x =
[[100 103 136 156 121 142 147]
 [129 132 146 101  59  76  84]]
The entry just left of the smallest entry is 101
The first entry, reading row by row is 100
The entry just right of 129: 132
The entry directly above the smallest entry: 121
The entry just left of the largest entry? 136

[[92,132,53,76,42],
[53,151,66,44,64],
[91,58,151,126,112],
[154,163,93,81,63],
[116,85,117,144,82],
[45,71,57,53,139],
[99,170,41,55,55]]
Counting starts at 1.
What is the entry directly below 144?
A: 53
What is the entry just right of the centre entry?
A: 81
The entry in row 2 and column 3: 66
The entry in the top-right corner: 42
What is the top entry of the column that holds the smallest entry?
A: 53
The entry just right of 154: 163
The entry directly below 82: 139
What is the entry just left of 58?
A: 91
What is the entry just right of 41?
A: 55
The entry in the top-left corner -> 92
The median of all entries -> 82
The entry in row 2 and column 1 -> 53
The entry in the bottom-right corner -> 55
The entry just left of the smallest entry: 170

112,123,141,98,86,117,104,134,133
125,137,80,127,130,55,58,75,81
72,113,108,108,67,78,56,91,83
139,140,40,86,139,132,119,42,97
Counting starts at 1.
The entry in row 1 and column 2: 123
What is the entry at row 1, column 3?
A: 141
The entry just right of 78 is 56
The entry at row 3, column 1 -> 72
What is the entry directly below 56?
A: 119
What is the entry in the bottom-right corner?
A: 97
What is the entry just right of the largest entry?
A: 98
The entry just right of 98: 86
What is the entry in the bottom-left corner?
A: 139
The entry just left of 67 -> 108

a = [[146, 104, 74, 109, 109, 97, 115, 126, 109, 104], [87, 67, 93, 123, 110, 59, 95, 109, 89, 104], [108, 103, 100, 75, 97, 81, 109, 103, 76, 107], [93, 69, 80, 89, 107, 114, 99, 108, 119, 127], [112, 91, 76, 110, 119, 136, 111, 73, 122, 73], [104, 116, 134, 90, 105, 83, 161, 109, 112, 92], [102, 108, 146, 136, 129, 126, 102, 98, 104, 110], [80, 109, 100, 135, 126, 112, 79, 125, 83, 85], [107, 122, 63, 112, 73, 103, 113, 78, 102, 97]]
Give the entry just right of the smallest entry.
A: 95
Give the entry just left of the smallest entry.
A: 110
Give the entry just right of 67.
A: 93
The entry just right of the largest entry -> 109
The maximum -> 161
The entry just right of 91: 76
The entry just right of 116 -> 134
The entry just left of 105: 90
The entry just right of 135 is 126
Give the entry just right of 99.
A: 108

Read these off the matrix that follows. Indices start at 1.
1) Which number is the entry just right of the largest entry?
2) Which number is the bottom-left entry?
3) Which number is the entry directly above 96?
4) Which number is the top-right entry?
5) Which number is the entry directly above the centre entry?
6) Which number is the entry directly above the largest entry?
7) Which number is the entry in row 3 and column 1?
8) Which number is the entry directly below 90?
[[88,91,82,103,52,136,123,41,116,98,47],
[46,76,85,141,111,131,93,131,127,112,127],
[60,94,60,100,135,60,92,104,75,62,146],
[107,129,112,101,54,72,143,95,61,68,90],
[121,109,134,69,145,109,65,131,67,130,75],
[137,72,142,76,101,124,94,92,104,120,138],
[155,137,96,124,111,80,83,115,141,68,101]]
1) 137
2) 155
3) 142
4) 47
5) 60
6) 137
7) 60
8) 75

X =
array([[103, 112,  96,  95, 109,  96, 101, 120,  89,  99,  98,  75, 114,
         98],
       [123,  88, 100,  86, 123, 125, 113, 126,  98,  84, 105,  89,  99,
        111],
       [ 77, 105, 107, 117, 118, 123,  88, 164,  92, 102, 107,  98, 100,
         73],
       [111, 106,  86, 102,  85, 123,  93, 103,  95, 102,  99, 112, 104,
        107],
       [151, 108,  96, 101, 107,  97,  97,  48, 101, 106,  87, 114,  92,
        101],
       [111, 101,  89,  96, 107, 133, 125, 109,  84,  93,  80,  80,  75,
        117],
       [110,  91, 105,  82, 113, 114, 127,  75, 101, 100, 113,  79, 106,
         84],
       [154,  96, 107,  94,  99,  93, 127, 107,  79,  97,  75,  89, 104,
        102],
       [126, 110,  87,  96, 102, 101, 107, 107,  99, 108,  98,  99,  95,
         89],
       [100, 105, 113,  90, 109, 105, 103,  82,  95, 107, 100, 120, 100,
        114],
       [123, 100, 104, 118, 112,  83, 129, 102, 105, 105, 124, 121, 111,
         94],
       [ 53, 101, 117,  81, 111, 101,  96,  92, 100, 100, 112, 108,  94,
        107],
       [ 83, 104,  86,  91,  93, 100,  46, 102, 106,  86,  94,  78, 102,
        113],
       [131, 111, 103, 100, 114,  83, 116, 106, 106, 107,  74, 115, 111,
         96],
       [ 89, 106,  96,  95,  63,  86, 112,  87,  85,  97,  97, 126,  93,
        110],
       [119,  83, 104, 103, 103,  86,  81, 134, 104,  98, 108, 124,  95,
        101]])
The entry just right of the largest entry is 92
The entry just right of the smallest entry is 102
The largest entry? 164
The smallest entry? 46
The entry just left of the smallest entry is 100

Questions about the table below.
1) Find the entry directly below 115.
2) Find the entry in the top-right corner.
3) Find the 3rd smallest entry.
4) Find the first entry in the row that holds the largest entry.
5) Find the fifth entry in reading order.
6) Find the entry just right of 65.
7) Find the entry in the bottom-left corner.
8) Find the entry in the top-left corner.
[[77,87,115,126,113,102,130,82],
[84,84,87,85,98,119,102,78],
[75,77,161,52,97,98,66,149],
[84,103,65,50,100,97,125,102]]
1) 87
2) 82
3) 65
4) 75
5) 113
6) 50
7) 84
8) 77

[[123 101 116 117]
 [117 106 148 123]
 [129 117 116 133]
 [117  98 124 139]
 [120  99 125 127]
 [136  95 115 142]
 [118  79 124 124]
 [114  94 125 114]
 [127  98 118 123]
 [123  92 128 116]
 [114 100 119 130]
 [134 102 120 127]
 [121  97 136 124]
 [142 101 136 125]
 [111  92 163 132]
 [112  98 133 116]]
Counting starts at 1.
What is the entry in row 1 and column 1?
A: 123
The entry directly below 95 is 79
The entry just left of the smallest entry is 118
The entry in the bottom-left corner: 112
The entry directly above the largest entry is 136
The entry at row 1, column 3 is 116
The entry at row 1, column 2 is 101
The entry in row 3 and column 3 -> 116
What is the entry in the top-right corner?
A: 117
What is the entry just left of 99?
A: 120
The entry in row 2 and column 1: 117
The entry directly above 100 -> 92
The entry directly above the smallest entry -> 95
The entry directly below the largest entry: 133
The entry directly below 97 is 101
The entry just right of 119 is 130
What is the maximum?
A: 163
The entry in the bottom-right corner is 116
What is the entry in row 3 and column 1?
A: 129

Questions about the row below.
1) Find the 1st entry.
2) Find the third largest entry.
3) Find the last entry.
4) Find the 3rd entry from the right.
array([ 83, 134,  45,  87, 108, 111,  65,  74, 161,  68, 123,  90])
1) 83
2) 123
3) 90
4) 68

grid =
[[56,58,85,93],
[141,150,118,91],
[116,111,95,152],
[107,91,89,160],
[85,47,95,88],
[145,139,124,67],
[118,102,94,155],
[125,155,118,62]]
Counting starts at 1.
The entry just right of 139 is 124
Find the entry in the top-left corner.
A: 56
The top entry of the column that holds the smallest entry -> 58
The entry at row 2, column 2: 150
The entry directly below the smallest entry: 139
Find the entry in row 3 and column 1.
A: 116
Find the entry just left of the smallest entry.
A: 85
Find the entry in row 3 and column 2.
A: 111
Find the entry just right of 124.
A: 67
The entry in row 1 and column 3: 85
Find the entry directly above 116.
A: 141
Find the entry just right of the smallest entry.
A: 95
The entry in the bottom-left corner -> 125

Read these off the matrix that follows. Rows and columns are numbered from 1.
1) The entry at row 1, column 1?
2) The entry at row 2, column 1?
3) The bottom entry of the column that holds the largest entry?
4) The entry in the bottom-right corner?
5) The entry at row 3, column 1?
6) The entry in row 1 and column 2?
7) The entry at the centre?
8) The minimum?
[[166,93,111,128,115,134,150,86,117,74,112],
[39,89,56,55,75,90,65,112,103,116,70],
[48,98,54,94,78,96,30,116,105,112,67],
[72,83,92,83,61,106,90,106,92,139,79],
[70,84,81,86,75,101,94,114,105,95,103],
[65,106,68,102,57,90,90,104,110,103,76],
[74,86,67,93,78,76,61,106,125,94,65],
[91,103,92,83,70,110,96,128,112,79,82],
[93,115,108,86,107,120,88,125,125,109,85],
[83,111,74,134,63,93,96,121,146,80,55],
[67,99,75,93,50,100,67,105,108,95,80],
[91,117,81,132,103,112,120,123,113,102,73],
[96,103,88,92,81,90,69,143,131,85,69]]
1) 166
2) 39
3) 96
4) 69
5) 48
6) 93
7) 76
8) 30

m =
[[135 122  95 104  87  89 140  93  86 128 121]
 [ 97 126  85  67 135 104  77  91 119  46 127]]
Indices start at 1.
What is the entry at row 1, column 1? 135
The top entry of the column that holds the smallest entry -> 128
The entry just right of 93: 86
What is the entry just right of 85? 67
What is the entry just right of 97? 126
What is the entry in row 1 and column 3? 95
What is the entry directly below 121? 127
